In the data rows, 128 means zero.
Here are some points, each followed by its number:
[176  80 120 192  61  72 161  74 169  62 179 152 218 109 181 155 144 112 249 143 124 122 136  25] 0
[171 121 176  74 138 122  40 153 113 146 104 145 124 115 140  73 137 164  39 158 121 112 166  93] 1
[185  86 133 194  61 106 147  78 176  52 191 163 237 113 193 176 141 107 255 145 124 122 126   0] 2
[ 92 131 109 163  80 131 142 164 136  88 139 122 140 112 122 142 125 108 160 143 116 145  99 128] 3
[ 49 115  82 155 149 186  90 165  69 203  81 176  95 143 137  97 188  72  87 168 124 196 163  79] 4
[180 115 153 154 124 179 125 128 143 127 147 136 163 174 180 173 106 117 180 124 159 157 107  64] 5
[ 96 115 154 169  70  84 118 116 149  74 133 194 162 113  96 129 164 139 177 148  99  73 109 124] 6
[150 160 107 125 139 133 110 103 113  89 142  63 138  92 123 101  90 152 115 113 132  70 139 145] 7
[133 152 126 120 160 214 105 151 104 143 110 119 114 137 127 135 109 120 107 132 150 150 118 133] 8
[156 125 160  93 139 111  85 114 149 135 109 164 117 125 117  92 114 156  83 138 119  91 168 132] 9
[177 112 141 139 121 162 141 133 140 130 153 134 152 159 186 168 106 103 171 121 154 159 102  73] 10
[ 83 173  89 135 133 198 106 140  63 130 131 111 130 115 110  94 148 128 132 122 143 116  86 134] 11
[ 56 106 126 120 118 115 153 167 120 149 129 188  96 166  96 141 170  87 140 149 128 173 103 148] 12
[231 115 212  61 181 100 129  97 162  80 159  98  99 142 157 107   5 172  82  80 168 108 162 185] 13
[182 145 115  91 132  83 167 145 135 159 132   0 109  96 145 136 102 128  87  81 115 162 139 161] 14
[ 39 117  87 142 104  65 199 182 119  88 164 101  72 117  74 111 119  88  92 112 139 147  96 255] 15
[158  77 176  91 115   0 188 134 176 127 146 119  97 141 102 132 123 135  88 100 106 156 155 201] 16
[ 61 128  75 169  99 131 144 159 106 103 123 106 113 109 104 120 162 101 130 136 116 145 127 151] 17
[142  89 179 169  58  93 136 184 208  46 136 193 120 157 137 154 105  98 151 142 138 136 126 102] 18
[108 114 140 126 125  90  99 114 125 105 122 173 137 113  86  94 152 148 108 146 108  89 153 144] 19
[130 125 125 152 142 183  97 134 135 148  94 193 126 157 162 128 139 106 123 156 132 145 147  70] 20
[ 91 108 134 137 113 106 128 150 146 146 101 166 112 128 102  96 177 125 107 157  93 143 150 102] 21
[109 167  73 134 150 170 117  95  83 145 132  61 152  85 126 107 153 140 144 119 124  85 106 132] 22
[135 137 117 136 127 114 148 109 113 116 136  78 144  96 143 119 132 126 125 110 120 112 141 138] 23
[170 111 155 104 126  68  90 102 134 182  90 138 130  88 144  92 173 155  74 143  87 115 176  56] 24
[135 103 107 197  72 138 137 137 154  58 150 166 157 135 173 150 106  71 185 129 156 130 114  89] 25
[ 80 149  90 140 132 148  94 143  92 162 108 116 107  95 108  87 145 116 107 165 110 114 147 106] 26
[145 128 170 137 143 101  89  58 165  77 134 195 160 113  84 115 103 184 144 151 120  33 160 126] 27
[244 142 167 109 118 145 158 126 193 159 113  51 158 143 212 199  70 130 157 104 126 184 125  55] 28
[124  98 144 132  94  83 106 151 141 145 113 164 123 128 134 112 167 122 104 156 102 155 158  90] 29
[ 11 116  56 159  91  73 135 108  20  15 202 155 142  95  53  49 205 104 146 122 135  72 103 235] 30
[107 128 169  65 156  99 138 152  99 217  97 155  74 168  86 131 153 147  70 117 120 157  96 192] 31
[122 186  57 107 180 220 121 114  48 166 118  33 128 114 149 100 134 121 105  99 154 149 147 132] 32
[117 135 123 107 146 150 108 138  96 148 109 120 114 125 118 107 153 131  90 138 127 143 136 129] 33
[153 125 130 152  92 124 142 105 169  80 154 127 163 125 158 151 108 130 188 115 138 107 110 100] 34
[ 60 131  76 155 128 146 135 112  71  79 160 135 127 119 107  97 124 106 132 127 167 120 133 175] 35
[145 127 154 110 161 159  84 116 131 164  85 157 125 143 136 108 138 141  89 142 117 123 164  97] 36
[146 136 166 129 136 168 157 142 152 123 135 141 125 172 140 167  90 122 145 107 157 150 114 157] 37
[138 101 146 170  76 117 138 163 180  78 124 167 131 139 141 160 102 116 159 137 127 146 124 106] 38
[107  88 144 136 101  67 121 157 146 161 109 167 108 114 123 110 178 118  89 155  97 159 146 104] 39
[167 143 118 139 130 199  93 130 121 136 127 126 146 122 186 133 100 121 100 136 145 137 138  61] 40
[146 139 121  91 173 233 125 128 114 142 118 144 113 184 172 146  88  97 135 117 177 160 135 114] 41
[145 123  89 136 128 142 178 141 130 190 124  72 109 135 180 162 113  73 139 104 133 217 142 105] 42
[153 162 117 125 137 160 139  89 124  78 157 100 152 123 134 139  94 139 172  93 149  76 103 160] 43
[ 48 138  76 168 102 158 153 165 103  93 116 140 114 119  90 115 169  94 135 145 121 141 126 165] 44
[141 183  67  99 195 207 114  88  40 160  96  22 139  90 169 103 117 124  99 102 146 129 148 133] 45
[124 131  98 128 146 153  97 121  87 152 131  74 133  90 140 102 155 133  99 128 131 123 144 108] 46
New points follow, each followed by the number of its nearest point above by angle.
[166 130 169 118 137 183 115 147 154 108 127 160 124 179 158 156  68 145 140 125 170 141 107 130] 37
[114 140 141 107 145 125 136 140 132 187 112 110  94 126 125 130 117 128 100 131 114 154 125 145] 31
[143 134 143 135 114 109 114 130 156 160 109 129 130 108 116 126 133 143 123 144 110 115 133 109] 24
[112 129  72 159 100  62 153 115 117  70 173  64 137  55 132 111 101 108 131 125 141 117 145 144] 23
[160  69 204  66 124   0 190 131 185 137 151 132  93 145 100 122 118 146  83 100 121 147 168 200] 16
[ 90 139 106 167  78 134 143 172 123  94 136 114 142 115 121 136 134 107 158 149 123 125  98 124] 3
[116  84 135 107  77   0 235 124 170 147 172  67 103  98  84 140 146 118 127  99  81 142 130 203] 16
[144 116 103 186  90 161 143 147 161  53 145 143 146 143 182 157  95  96 183 126 147 140 122 100] 25
[107 124  81 146 115 128 185 145 108 169 146  65 128 119 158 166 148  76 162 126 126 213 115  93] 42
[145 164 125 106 213 255  69  78  60 103 143 204 146 193 167 119  78 137 166 112 216  67 105 125] 41
[107 118 136 122 135 105 104 129 120 108 122 155 124 123  87  93 151 151 101 135 113  99 142 149] 19
[102 167  53 146 148 168 108  93  60 137 137  86 151  84 119 110 170 128 158 132 126  87 101 118] 22
[ 93 132 108 132 122  74 169 127 124 121 146  91 113 115  99 130 138 124 140 113 119 123 115 183] 15
[115 129  80 157 107  90 162 125 127  61 169  68 128  82 133 111  91 103 147 132 151 117 133 152] 23
[110 146  76 136 140 153  98 109  83 123 129  85 148  86 139  83 145 121 106 126 121 116 155 102] 46
[156 141 143 129 133 132 144 129 162 117 120 112 135 137 176 166 104 145 136 126 123 129 111 124] 28
[166 133 128 138 127 192  95 125 126 109 123 124 140 135 150 124 105 120 136 141 156 156 132  85] 40
[138 116 141 140 124 191  85 129 128 138 104 195 138 159 159 126 136 124 146 170 135 147 141  60] 20
[ 82 131 104 136 170 157 108 109  76 178 120 183 113 162 130 124 163 116 118 137 118 101 133 130] 4
[ 91 157  62 106 155 170 122  96  66 152 133  84 162  88 123 120 164 133 171 118 132  80 102 109] 22
[123 122 107 184  84 150 147 151 156  76 154 145 150 134 159 147  97  92 165 131 155 137 127 101] 25
[ 95 129  97 128 109  45 188 120 113 128 151  84 122  96  84 129 147 117 145 113 106 123 109 173] 15
[218 109 200  63 168  77 148 112 170 105 160 137 104 159 140 129  36 163  89  91 160 142 163 175] 13
[111 115 195  43 181 155 143 189 163 165  93 170  39 219  97 149  80 117  50 103 156 186 123 214] 31
[110 126 161  89 163 113 125 148 125 191  98 134  93 156  99 124 139 140  71 127 113 153 134 173] 31
[106 150 109  81 151 153  87 146  75 160  83 115 121 105 108 102 166 138  63 141 117 149 156 141] 33
[ 53 120 107 128 110  67 176 178 121  93 136 102  79 120  78 106 122 105 102 109 129 146 122 239] 15
[127 125 125 151 145 173  99 127 128 127 113 166 130 140 151 132 144 112 132 140 126 135 140  90] 20
[205  99 205  91 144  34 132  94 178 208 106 149 128 141 147 146 146 171 108 122  78 158 150  85] 24
[ 70 182  74 145 132 183 105 139  77 120 141 107 126 108 100 116 139 124 161 128 143 109  81 145] 11
[103 133 130 127 126 134 104 164 114 131  97 141 111 131 102 114 145 130  90 141 135 133 133 136] 33
[ 96 140 103 163 108 124 184 147 151  20 173 107 117 142  88 168  72 123 144 103 161 109 102 235] 15
[166 112 168  74 151 134  40 140 114 162 103 135 119 123 134  74 135 162  52 153 121 146 160  83] 1
[ 97 110  78 182  98 101 189 147 113 170 148  83 124 131 153 164 173  72 164 131 119 213 100 100] 42
[ 63 154  79 145 153 177  75 159  73 178  70 112  91  90 109  77 138 117  62 171 117 131 147  97] 26
[158 147 142 132 133 130 138 135 163 130 108 107 129 131 132 167 111 136 137 114 126 138 126 138] 28
[ 68 141 138 117 137 108 139 130 111 154 103 156  97 137  64 110 173 135 116 122 107  98  96 199] 31
[139 167 117  96 144 132 143 128 114 167 128  43 109  99 108 124 103 148 105  83 118 103  99 178] 14
[176 115 173 104 135  79 151  71 160  78 159 134 157 129 115 132 113 176 161 111 127  64 128 165] 27
